In the rows, 128 means zero.
Y: rows in a few groups, each row roughly a mix of its group's directions:
Y (100 x 10):
[[153 153 155  81  84 137 137 115 159 119]
 [142 107 120 167 105 110  67 121 152 119]
 [ 61 134 117 138 165 130 130 163 125 117]
 [143 127  93 103 109 145 119 128 186  91]
 [119  90 110 141 128 104  60 126 144 126]
 [116 149 142 101 137 168  91 181 116 131]
 [146 124 138 158 127 179  73 117 116 113]
 [129 113 151 108 135 127 133  90 186 166]
 [ 91 109  79 111 172 119 105 147 138 140]
 [135 128 135 159 168 118 176 131 142 175]
 [121 160 190 130 143  89 124 126 156 132]
 [114 119 104 121  75  85 116  86 123 128]
 [127  96 154 106 123  79 154 134 174 114]
 [118 161 104 114 130  69 112 164 128 104]
 [142  99 117 158 124 100 145  64 144 127]
 [132 140 111 134 132 150  70  73 115 126]
 [121 162 132 127  73 185 126 121 132 127]
 [152 171 161 137 102 173 116 159 139 130]
 [137 122 124 158 136 175  91 120  83 100]
 [126 116 150 117 153 199 103 112 117 139]
 [ 86 168  84 134 137  96 140 109 141 107]
 [140 126  82 141 160 117 106 127 181 154]
 [136 114 105 161 105  73  90 125 148 112]
 [154  76 123  91  89 146 157 131 135 132]
 [141 166 169 102 125 163 139 133 167 154]
 [144 114 159 131  85  74 143 107 105 141]
 [116 164 151  86 114  79 126  99 145 140]
 [137 109 140  65  99 118 122 126 128 173]
 [134 156 134  67 120 166 108 131 150 151]
 [ 87 130 117 102 151 124 111 157  70 129]
 [146 157 148 125 102 111 186 123 164 146]
 [142  82 145  81 112 136 135 137 124 175]
 [168 127 143  90 125 170  96 150 107 104]
 [130 147 105 163  82 175 130 128 161 132]
 [147 133 133 111 175 175 132 175 135 120]
 [123 148  69 144 123 161 107 118  87 124]
 [120 126 175  94 173 105 133 166 135 122]
 [145 101 104 169 126 180 148 133  99 111]
 [148 187 152 140  97 148 115 103  99 132]
 [123  92  96 160 109  94 164 124  93 115]
 [146  89  79 174 150 150 116 128 117 126]
 [124 155 104 109  83 146 160 146 163 157]
 [162 154 129 166 111 104 103  92 159 105]
 [105 121 152 122 167 156 117 177  89 130]
 [133 121 121 140 161 119 139 176 188 141]
 [ 63 111 147 160 150 133 128 162 131 127]
 [ 98 134 130 137 196 146 108 155 147 138]
 [139 120 101 150 167 138 114 157 185 142]
 [125 136 147 185  92 113 146 130 170 111]
 [151 146 166 173 132 178 136 128 102 129]
 [136  87 140 160 107 176  86 130 127 140]
 [ 78 161 133 143 165 117 129 140  83 122]
 [143 161 156 108 148 143 100  95 177 137]
 [124 141  76 162 129 159 112 121  81 123]
 [162 156 150 152 179 147 163 137 135 145]
 [117 125 189 141 110  98 152 131 104  94]
 [ 97 175 103 135 177 132 145 145 138 104]
 [149 140 149 136 130 165 183  83 124 134]
 [145 123 162  83 100 116 149 126 178 115]
 [174 108 133 133  81 116 131  89 158 141]
 [100 132 125  70 176 109 143 114 140 143]
 [129  78  83 129 131 160 129 139  91 150]
 [135  92 134 113 165 150 143 174 118 168]
 [173  87 166 132 129 152 137 143 131 166]
 [157 152 100 108 127 152 125 127 179  87]
 [134 106 121 124 165 113  91  89  79 118]
 [130 110 121  95 174  68 136 133 124 143]
 [130 143  87 135  84 119 120  71 121 142]
 [143  89  91 132 184 147 114 151 113 135]
 [188 105 137  94  98 156 107 129 136 121]
 [129 131 148 123 114 175 185 150 101 145]
 [131  85 135 128 142 126 160 155  69 112]
 [105 111  95  83  96 129  89 137 121  97]
 [117  66 100 138 151 119 154 150 151 105]
 [126 106 158 127 148 127 130 149  69 171]
 [167 109 140 113  69 149 151 113 104 137]
 [111 124 172 151 157  68 132 133 144 132]
 [118 166 119  91  77 129 157 127 149 155]
 [141  82  90 130 162 123 155 164 107 139]
 [157 133 133 169 113 133  72 100 153 111]
 [145 192 150 107 142 132 102 124 163 119]
 [139  95  84 148 134  73 155 120 124 141]
 [132  73 129 117  83 104 119 113 117 165]
 [133 116 128 104 188 125  80 111 104 127]
 [135  97 132 145 113 129 193  91 128 147]
 [103 137 130 119 164 169 115 177 136  94]
 [156 107 123 184 108 130 123  78 129 113]
 [144 158 123 116 116 192 108 123  98 153]
 [120 142 124  97 141  71 131 114 178 140]
 [143  96  64 133 156 108 139 137 135 156]
 [137 171 195 158 140 134 126 124 130 131]
 [125 133 124 166 112  71 146 111 132  84]
 [116 164 127 173 142 104 133 120 148  75]
 [135 148 103 101  91 132  97 109 143  75]
 [130 112 110 123 123  60 146  93 101 134]
 [127 188 172 141 144 142 101 121 115 150]
 [131 127 137 145 145 180 126 180 165 124]
 [125 115 175 158 132 144 109 117  88  85]
 [127 143 146 104 119 154  84 142  85  87]
 [ 79 124 130 130 122  94 116 123  69 143]]
the four rows of each list that fit no group, in list order (the others fit one group, some only roughly):
    j733: [148  97 113 168 164 122 151 133 110 175]
    j948: [148  97 185 123  90 130 128 107 154 146]
    j442: [122 152 140  96 135 142  75 168 160 137]
    j222: [132 152 133 112  92  97 140 111 167  78]
    j62: [108 153 107 147 185 144  91 105 133 145]
    j607: [118 137 169  86 137 163 143 176 119 124]
    j403: [135 127 164 119 127 191 116 131 153 165]
    j890: [139 111  78 108 117 134 174 152 105 157]
    j290: [108  88 102 125 146 112 175 105  88 127]
    j505: [124 140 127 113 125 176 105 139  64 125]
    j111: [173 115 175 159  98 123 133 101 138 147]
	j733, j948, j62, j505
    j699: [148 155 162 123  98 178 153 157 123 145]
    j283: [132 130 200 119 136 173 129 131 115 134]
    j930: [139 157 120 106 128 154  85  89 164 100]
    j360: [157  95 125 107  70 132 102 110 152 116]
    j528: [108 178 137 172 144 104 150  94 120 120]
    j141: [185 146 110 127 132 133 157 106 176 132]
    j77: [118  83 113 140 148 145 159  86  87 127]
    j121: [140 155  95  91 105 178 107 122 112 148]
    j962: [142  97 105  92  89 144 103 131 167 103]
    j433: [128 127  92  76 102 111 134 129 169  99]
    j940: [114 141 128 156 176 174 118 132 101  94]
    j888: [110 129  85 107 161 104 103 141 164 162]
	j283, j930, j940, j888
    j749: [145 146 193 153 105 100 140 105 118 134]
    j533: [149 114 150  97 120 157  94 154  76 123]
    j975: [145  98 148 152 148 192 147 146 119 135]
    j16: [136 153 171 119  78 119 129 112 129  83]
    j275: [149 105  97 113  74 120 158 113 135  92]
    j297: [132 108 122  75 125 158 100 163  91 123]
    j417: [137  71  99 100 112 126 136 142 155 164]
    j991: [133 166 122 142 123  63 128  87 129 132]
    j929: [144 181 162 149 131 177 127 125 137 109]
    j937: [118 140  50 115 115 142 128 146 117 115]
    j543: [107 128 146 102 165 126 120 178 125 175]
    j745: [ 99 139 120 112 158  98 125 141 185  97]
	j16, j991, j937, j543
    j381: [167 176 152 150 103 125 144 111 166 124]
    j325: [125  98 163 114 115  61 143 126 142 142]
    j641: [119 158 179  91 117 138 124 135  87 152]
    j696: [169 165 159  97 136  93 155 133 147 132]
    j451: [114 152 178 135  92 104 160 146 156 113]
    j236: [132 109 188 114 129  77 149 114 135 118]
    j998: [102 133 139 165 179 139 161 157 146 146]
    j46: [140  78 139 167  89 140 135  96 138 149]
    j247: [133 165 173  97 174 143 132 151 131 141]
    j639: [123 139 170  98 127  76 123  92 103 121]
	j641, j696, j236, j247
    j187: [114 163 190 101 136 148 101 133 141 114]
    j703: [159 133 157  97 103 178 144 133 165 125]
    j349: [127 172 134 113 123 152 164 171  90 117]
    j814: [122 104 122 176 171 151 148 153 144  98]
    j681: [100 110  81 114  75 149 120 104 129 113]
    j488: [150 111 141 117  66 153 149 162 148 128]
    j274: [126 161 102 105  93 169 103  91 122 146]
    j573: [161  79 112 112  78 125 144 119 153 118]
    j104: [142 143  83 134 123 110 153 102 185 118]
    j340: [ 80  98  92 136 162 106 156 127 129 153]
    j267: [ 70 121  99 148 121  82 141 113 131 145]
    j405: [106 124 145  93 176 131 110 154 165 156]
	j681, j488, j573, j340
    j6: [141  96 103  66  99 154 133 133 139 144]
    j728: [111 125 103 122 131  71 136 125 167  87]
    j198: [ 96 114 137 140 190 114 108 150 123 161]
    j363: [149 170 130 162 136 123 153  90 170 112]
    j178: [134  85 160 111 168  92 162 144 119 124]
    j901: [108 105 135 177 170  98 140 143 143  98]
    j974: [130 128 128 155 109 140  90  75  88 107]
    j709: [130 152 108 110 139  98  82  87 161 146]
    j462: [ 87 124  90 121 107 109 115 119 174  93]
    j8: [143  94  86 168 136 124 154 166 150 134]
    j521: [125 116 140 180 139 122 162 122 182 142]
    j437: [130  84 134 167 136 171 130 135 146 170]
    j753: [134 157 155  85 118 182 123 120 101 143]
    j823: [123 159 108 129 138 123  82 162  94  89]
    j891: [122 163 147 111 169 108 110 170 167 124]
	j178, j437, j753, j891
    j436: [143 152 190 150 103  93 136 111 116 134]
    j713: [ 97  89 114  97 139 127 115 166  86 150]
    j183: [108 163 104 129 162 163  84 132 105 151]
    j221: [131 113 106 154 155 170 123 164  80 129]
    j467: [122 186 150 148 116  83 117 102 131 111]
    j357: [131  87 101 126 127 147  70  94 113 136]
    j282: [150 151 152 132 111 132  82 141 185 137]
    j13: [ 85 120  96 103 127  78 138 137 133  93]
    j259: [136 176 122 130 112 133 139  62 123 108]
    j730: [129  66 114 162 121 135 100  91 128 135]
	j221, j357, j13, j259
    j209: [159 127 150 150 121 178 150 167 155 144]
    j305: [151 139 146 152 121 192 154 101 107 130]
    j744: [128  78 102 118 124  82 129  87 129 106]
    j156: [118 105 127 149 151  99 152 137 174  80]
    j577: [120 140  62 113 116 146 126 122 146  84]
    j649: [186 120 140 111 138 164 137 104 129 168]
    j523: [108 144  94 117 158 110 143 145  77  92]
    j159: [109 115 128 150 178 158 105 147 106 170]
    j996: [143 142 140 124  84 145  90 109 138  75]
    j651: [138 137 105 152  77 127 136  82 126 166]
    j312: [128 138 141 121 148 192  78 130 113 125]
    j387: [117 155 177 156 113 159 120 148 167 110]
    j134: [ 85 141 123 169 142 126 146 130 182 108]
	j209, j744, j649, j651
    j108: [125 163 146 170 115  85 156 112 156 107]
    j799: [132 139 122 130 151 191  75 122 136 126]
    j419: [113 146 151 146 182 131 151 145  85 150]
    j115: [153  83 116 170 161  90 138 125 135 145]
    j986: [155 126 140 160  96 117 171  86 155 143]
    j970: [134 118  76  94 161 126  95 101 119 152]
    j960: [156 113 141 108 139 176 147 157 133 175]
    j184: [134 131 118 137 163 160 115  78  89  98]
    j621: [128 109  97 107 126  75 178 141 121 144]
    j571: [109 159 151  86 157 110 112 171 135 105]
    j140: [ 94 151 110 157  97  90 137  85 143 117]
    j833: [140  98 122 187  93 147 134 122  94 119]
	j108, j115, j960, j571
    j542: [124 162 115  87 128 169  86 100 109 135]
    j659: [159 109 116  93 121 186 112 151 103 120]
    j920: [126 136 144  96 137 182 100 112  82 123]
    j588: [110 153 108 152 155 131 166 134 185 115]
    j544: [158 129 108  92 142  68 137  95 128 127]
    j253: [157 124 191 168 114 140 136 108 143 133]
    j226: [113 140 116  97 171 163 173 157 135 136]
    j272: [136 101 175 118 123 164  93 158  96 126]
    j294: [124 110 168 179 111 145 151 149 117  92]
    j495: [130 150 172  98 100 142 124  83 157 147]
    j343: [151 100 134 181  88 136 151  99 141 140]
	j659, j544, j226, j495
    j679: [133 113 132 158 100 164  77 164 108 122]
    j250: [138 100 110 145 162 128 121 163  68 128]
    j953: [113  97 137 153 101 123 102 107  67 132]
    j715: [120 135 176 125 155 176  94 142 116 103]
    j296: [125 140 121 143 167 153 116  99  77  90]
    j151: [120 124 145 121  81 141 169 137  76 110]
    j277: [ 77 114  88 127 163 113 152 151 141 148]
    j596: [145 141 177 106  85 147 102 109 156 114]
    j645: [123 156 143 135 106 179  83  94 125 115]
    j113: [101 173  80 111 145 132  86 120 123 126]
    j616: [126  84 119 151 144 102  67 127 110 131]
	j250, j953, j596, j616
